In the rows, zero is written as 128.
Families of rows that turns and mirrors carry onto each other, the same ones carrying the whole set onto itself: the rest of each named row's family, in list order:
3 families of 6 rows:
j_133: [156 109  90 118 152 123 124 106 153 122  96 108  93 148 137 141 124 156
 122]
j_827: [130 108  91 102 153 117 120 107 142 146 112 107  82 145 114 151 123 142
 135]
j_455: [106 103 141 113 156 116 145 125 156 123 123 138 107 108 131 160 140 119
 110]
j_24: [132 109  99 120 158 138 106 135 130 139 101  97  65 126 146 158  94 139
 117]
j_667: [118 111 110 112 178 122 135 138 133 125 103 139 114 100 154 145 148 125
 118]
j_971: [135  89 120 114 160 135 143 117 150 120 115 135 113 108 148 140 159 143
 104]
j_822: [130 105 105 114 129  95 118 106 141 131  98 112  81 148 111 155 109 138
 121]
j_177: [114  97 120 127 149 116 129 136 117 112 105 144 112  90 150 149 137 128
 105]
j_47: [105  93 149 113 160 123 144 144 162 139 103 115  96 112 142 148 131 112
 118]
j_665: [112  79 131  99 135  99 138 127 137 146  93 108  96 142 109 150 129 126
 121]
j_832: [136  80 120 123 140 140 132 134 103 124  80 130 114 117 160 150 133 146
 107]
j_6: [127  87 152 108 154 139 148 127 168 133 105 114  92 136 138 163 127 133
  95]
j_540: [144 103 114 131 156 155 126 139 135 118  95  99  96 133 161 160  98 150
 115]
j_675: [141  86 128 103 129 112 135 111 140 141  72 119  91 159 126 156 127 141
 106]
j_162: [126  98  98 116 160 120 115 150  97 125  81 123  97 112 154 154 117 136
 101]
j_735: [111  98 147 110 131 107 136 115 158 142 101 122  83 137 117 164 119 119
 115]
j_434: [135 126  89 128 151 124 110 120 130 119 110 111  85 134 136 164  94 146
 127]
j_692: [124 112 110 137 146 136 112 140 108 119  95 126  93 105 162 162 101 135
 116]

Same family as j_6: j_133, j_971, j_832, j_540, j_675
Same family as j_434: j_455, j_822, j_177, j_735, j_692

Families of rows that turns and mirrors carry onto each other, the same ones carrying the whole set onto itself: the rest of each named row's family, in list order:
5 families of 8 rows:
j_915: [130 160 144 145 153 129 121 145]
j_322: [154 135 129 141 129 111 135 156]
j_8: [153 121 115 121 162 127 134 141]
j_898: [151 124 124 120 169 126 128 127]
j_197: [147 135 141 140 132 105 140 147]
j_745: [121 137 105 124 148 146 128 105]
j_908: [154 137 142 149 129 115 128 150]
j_193: [126 152 110 128 143 157 117 116]
j_722: [130 159 112 141 132 104 125 114]
j_701: [123 150 118 126 148 154 120 109]
j_149: [141 125 117 114 165 123 136 132]
j_843: [145 123 105 142 119 118 148 118]
j_269: [134 164 145 140 153 138 119 134]
j_486: [130 151 142 131 157 142 109 136]
j_522: [151 124 138 130 141 157 137 140]
j_192: [153 135 114 127 171 122 127 123]
j_989: [129 139 106 134 144 156 116 108]
j_601: [125 151 111 141 148 102 128 113]
j_187: [149 122 137 145 132 103 139 139]
j_706: [138 159 147 127 150 132 111 135]
j_836: [124 151 109 143 134 104 119 115]
j_729: [137 115 100 147 126 129 145 120]
j_463: [141 110 103 133 123 122 138 122]
j_460: [122 140 117 132 148 149 121 100]
j_54: [145 115 103 128 123 132 135 110]
j_582: [134 159 115 138 140 103 137 113]
j_289: [139 118 129 144 129 162 131 136]
j_216: [133 157 147 135 150 128 116 146]
j_569: [141 115 132 135 136 157 119 142]
j_712: [129 141 135 151 106 142 123 126]
j_811: [122 140 133 146 105 139 130 132]
j_732: [146 133 112 122 170 118 133 129]
j_311: [136 156 119 129 147  99 125 119]
j_725: [124 150 123 153 107 134 129 128]
j_169: [150 124 136 132 128 158 128 142]
j_587: [152 125 129 147 128 106 136 146]
j_689: [134 150 130 160 111 138 120 123]
j_181: [122 153 132 153 115 133 123 114]
j_281: [142 117 100 138 126 133 140 110]
j_487: [146 115 135 132 144 156 132 141]

Same family as j_732: j_722, j_701, j_216, j_712, j_587, j_281, j_487
Same family as j_54: j_915, j_193, j_522, j_192, j_187, j_836, j_811
Same family as j_149: j_322, j_706, j_729, j_460, j_582, j_569, j_689

Families of rows that turns and mirrors carry onto each other, the same ones carrying the whole set onto itself: the rest of each named row's family, in list order:
4 families of 4 rows:
j_687: [146 137 115 135 169 124 104 115  97 125 120 154 130 109 121 130 152 131
 152 124  88]
j_502: [126 151 116 130 125 123 114 125 108 148 114  88 136 130 113 175 136  97
 131 134 135]
j_447: [107 155 129 135 153 125  94 131 104 154 138 123 128 127 113 172 105 105
 141 133 118]
j_387: [144 134 133 112 134 150 112 120 114 157 103 111 129 127 124 140 165  72
 156 122 125]
j_833: [143 153 125 106 149 141 126 112 105 149 107 108 165 148 117 135 136 109
 129 109 141]
j_839: [160 138 136 111 156 134 117 115 108 139 125 142 160 133 128 109 148  94
 150 100 121]
j_566: [152 116 117 102 144 127 124 116 129 147 121 126 107 119 115 136 156  85
 161 126 113]
j_690: [152 119 132 141 152 136  95 127 111 142 129 147 121 118 119 139 144  80
 161 110  86]
j_441: [124 166 120 136 150 120 110 138  90 118 124 139 141 114 115 165 132 140
 137 133 112]
j_46: [143 146 115 133 145 127 127 126 102 130 134 118 155 145 103 158 113 134
 119 108 126]
j_53: [139 124 107 108 154 143 115 114  99 142  99 141 144 132 119 126 175 113
 166 127 119]
j_26: [117 153 112 108 135 138 120 137  91 135 104 127 154 137 113 160 155 122
 151 136 144]
j_128: [146 139 130 128 162 135 104 119 118 149 138 142  96 120 116 157 128 109
 145 118  83]
j_198: [133 136 114 160 144 110  97 132 105 133 139 124 128 122 107 173 116 105
 137 123  96]
j_895: [112 132 116 108 135 117 114 129 114 152 120 108 138 126 113 150 134  81
 157 141 148]
j_604: [161 131 126 138 151 121 118 128 105 122 151 152 151 131 114 132 124 120
 138 100 106]

Same family as j_26: j_687, j_441, j_53
Same family as j_604: j_833, j_839, j_46
Same family as j_895: j_447, j_566, j_128

Families of rows that turns and mirrors carry onto each other, the same ones carrying the whole set onto itself: the rest of each named row's family, in list order:
7 families of 4 rows:
j_698: [153 139 124 133 156 119 124 117 120 118 131 138 108 136 134 123 121 106
 132 138]
j_365: [151 140 120 154 134 117 136 136 148 123 115 140 136 146 150 124 136 121
 106 123]
j_10: [117 123 141 110 126 143 136 127 131 132 121 119 159 133 139 163 124 160
 119 120]
j_293: [114 110 146 121 108 143 129 161 126 154 150 121 139 112 148 130 149 126
 128 131]
j_935: [134 111 124 104 127 168 109 132 115 148 145 120 124 116 128 140 123 134
 128 144]
j_404: [142 141 117 146 142 101 133 121 124 117 102 133 129 149 133 120 130 134
 118 125]
j_871: [112 108 158 131 108 133 137 132 120 153 158  98 137 111 139 125 138 138
 120 129]
j_616: [151 130 130 112 109 141 131 154 138 147 119 130 149 139 136 132 137 143
 110 107]
j_551: [102 114 123 164 143 113 129 127 116 124 135 123 123 121 148 123 140 122
 128 162]
j_640: [109 122 131 136 128 124 131 136 116 126 156 139 129 104 141 110 136 102
 121 163]
j_756: [141 145 113 144 134 116 132 120 133 111 127 151 132 129 137 110 126 108
 103 144]
j_370: [152 141 114 106 114 141 129 134 127 132 119 143 149 131 120 118 122 136
  98 123]
j_828: [ 98 107 133 121 103 144 115 135 111 153 140 113 130 108 136 132 144 140
 133 141]
j_966: [144 131 108 106 134 140 117 117 124 136 102 117 132 129 127 133 117 137
 112 103]
j_821: [100 110 127 135 154 123 122 124 111 131 139 112 116 101 147 126 130 106
 135 144]
j_257: [149 136 133 157 131 111 144 111 140 125 123 115 137 144 138 121 126 138
  99 118]
j_274: [145 125 144 119 107 134 139 128 129 148 130 105 147 135 126 127 128 156
 105 104]
j_461: [112 107 126  97 130 151 116 135 109 151 130 104 131 103 131 135 126 134
 128 121]
j_748: [ 95 117 161 115 133 123 141 133 118 131 143 118 146 118 146 155 133 136
 141 132]
j_538: [120 118 132  98 107 149 127 150 112 146 149 132 145 107 125 120 132 130
 116 142]
j_887: [133 134 110 143 159 113 124 106 127 116 110 123 117 127 143 123 121 109
 119 125]
j_820: [115 120 136 162 132 119 134 143 137 130 147 132 126 120 161 122 148 104
 125 149]
j_997: [126 112 132 130 158 136 123 134 108 131 154 125 114 117 138 129 126 114
 137 164]
j_286: [137 132 126 105 102 133 119 130 119 145 107 123 136 136 121 128 133 150
 122 104]
j_373: [125 142 132 138 127 128 130 100 149 116 112 133 144 139 148 158 124 139
 115 119]
j_215: [104 136 151 144 134 108 135 107 135 114 134 130 130 125 156 149 134 116
 138 130]
j_809: [117 119 146 169 132 110 142 115 131 129 152 109 126 120 150 118 137 120
 115 143]
j_576: [162 138 118 108 125 150 109 114 127 135 123 134 118 135 125 133 118 127
 123 119]

Same family as j_756: j_640, j_370, j_538
Same family as j_404: j_551, j_828, j_286
Same family as j_616: j_365, j_293, j_820
Same family as j_966: j_821, j_461, j_887

Families of rows that turns and mirrors carry onto each other, the same ones carrying the whole set onto itself: the rest of each named row's family, in list order:
5 families of 6 rows:
j_805: [ 67 135 124  89 144 153 136 119]
j_802: [ 89 132 131 152 124 135 134 150]
j_906: [ 68 138 134  88 145 154 132 119]
j_483: [ 70 135 138  89 147 149 136 118]
j_964: [ 73 117 124  96 144 157 151 125]
j_823: [ 90 137 125 141 136 125 120 156]
j_297: [ 61 129 136  88 145 138 131 133]
j_278: [ 96 157 141 144 127 137 137 142]
j_996: [ 62 132 131  87 150 146 126 137]
j_786: [ 65 126 135  90 155 140 129 134]
j_410: [ 70 131 124  91 152 152 138 118]
j_567: [ 77 138 121  97 139 143 150 109]
j_946: [ 92 131 129 153 132 139 132 152]
j_481: [ 85 145 132 153 130 139 133 154]
j_856: [ 72 135 135  90 153 153 133 120]
j_691: [ 84 137 117  98 154 150 144 113]
j_686: [ 89 135 131 141 131 119 124 153]
j_733: [ 80 140 142 151 133 140 154 151]
j_160: [ 89 141 134 155 137 138 135 152]
j_211: [ 78 149 135 148 131 150 146 158]
j_808: [ 67 122 122  94 136 159 149 128]
j_765: [101 152 143 146 135 137 137 141]
j_731: [ 86 141 137 151 145 148 148 156]
j_412: [ 88 136 127 151 125 141 130 154]
j_296: [ 86 141 126 141 127 125 121 156]
j_499: [ 68 131 127  90 146 147 140 115]
j_219: [ 76 145 113  95 140 154 141 115]
j_284: [ 86 141 136 153 129 134 137 150]
j_458: [100 157 138 145 134 144 133 145]
j_747: [ 71 122 120  96 144 164 147 129]

Same family as j_567: j_691, j_733, j_211, j_731, j_219
Same family as j_946: j_802, j_906, j_483, j_856, j_412
Same family as j_296: j_823, j_297, j_996, j_786, j_686

Families of rows that turns and mirrors carry onto each other, the same ones carrying the whole set onto itself: the rest of each named row's family, in list order:
5 families of 6 rows:
j_259: [154 114 130 116 126 132 122 136 143 143 134 131 136 150 121 158 150 167
 111 135 119]
j_740: [152 122 134 125 134 136 134 132 138 143 146 127 119 163 115 169 147 153
 123 127 128]
j_301: [127 105 132 141 135 110 119 131  93 141 134 139 124 134 110 140 168 122
 129 132 110]
j_155: [131 100 124 137 114 129 129 141 146 118 117 116 140 142 135 123 157 100
 121 110 122]
j_799: [142 119 137 138 111 148 139 163 135 136 115 131 148 149 109 124 136 112
 108 105 127]
j_205: [ 95 104 138 125 121 116 158 128 132 130 117 135 127 111 128 129 161 110
 102 111 130]
j_397: [145 140 137 128 145  92 137 109 127 152 127 145 141 153 139 113 123 104
 108 131 123]
j_209: [127 157 153 125 146 144 156 130 139 149 144 149 136 133 122 138 117 133
 105 109 140]
j_727: [117 144 143 126 137 119 164 123 159 143 137 159 137 156 121 136 134 118
  82 126 132]
j_431: [130 120 129 141 112 106 136 132 142 129 108 117 138 162 139 118 157  97
 102 123 117]
j_613: [116 105 143 122 111 130 163 149 120 142 117 143 121 128  96 147 156 135
  98 118 131]
j_166: [127 135 152 145 135 121 128 135  97 132 130 146 129 127 124 102 135  98
 125 116 129]
j_973: [131 132 154 119 138 128 151 133 163 142 140 151 130 139 127 135 119 131
  84 111 152]
j_138: [135 145 168 127 134 113 136 131 121 143 141 163 124 129 104 130 129 150
  94 123 145]
j_880: [136 123 137 117 129 102 138 104 102 135 130 133 122 119 118 142 157 150
 140 132 119]
j_66: [148 145 141 135 142 115 121 123 111 153 123 121 147 129 142 114 121 116
 127 108 122]
j_841: [102 124 132 128 113 101 162 115 135 124 113 143 138 133 120 125 168 112
 101 129 115]
j_446: [151 129 144 132 148 101 113 113 126 136 139 139 134 136 145 108 122 110
 125 120 135]
j_654: [ 97 118 142 114 124 140 170 135 119 133 122 141 120 111 129 131 152 128
 109 124 129]
j_909: [119 119 139 121 139 110 125 114 105 133 141 142 119 120 130 143 167 151
 125 144 115]
j_885: [147 109 129 121 130 129 132 130 168 134 146 144 138 156 111 160 147 148
 106 123 130]
j_485: [133 110 132 120 149  90 125  98 118 140 144 151 130 121 124 139 152 136
 126 134 120]
j_542: [138 146 146 138 144 127 108 131 118 135 135 131 142 134 153 106 129 115
 122 122 124]
j_965: [138 109 121 133 122 152 128 155 133 134 119 112 141 150 140 132 149 114
 124 119 114]
j_484: [143 123 131 130 124 119 144 128 161 131 138 141 127 184 119 151 152 128
 101 137 125]
j_23: [162 128 141 138 133 121 103 140 131 145 143 145 145 157 103 145 141 150
 109 124 122]
j_360: [143 122 126 118 134  86 144  96 124 136 134 153 131 152 119 135 151 129
 125 148 115]
j_88: [132 151 157 114 133 137 147 136 141 143 131 149 140 124 133 120 115 146
  94 118 143]
j_773: [131 124 133 147 114 138 122 150 136 134 118  98 135 150 135 139 158 118
 115 105 119]
j_515: [ 95 136 148 129 115 132 162 129 127 123 122 133 128 111 118 136 163 131
 110 110 128]

Same family as j_654: j_259, j_909, j_542, j_965, j_88
Same family as j_485: j_155, j_205, j_973, j_446, j_885
Same family as j_613: j_301, j_799, j_166, j_138, j_23
Same family as j_360: j_397, j_727, j_431, j_841, j_484

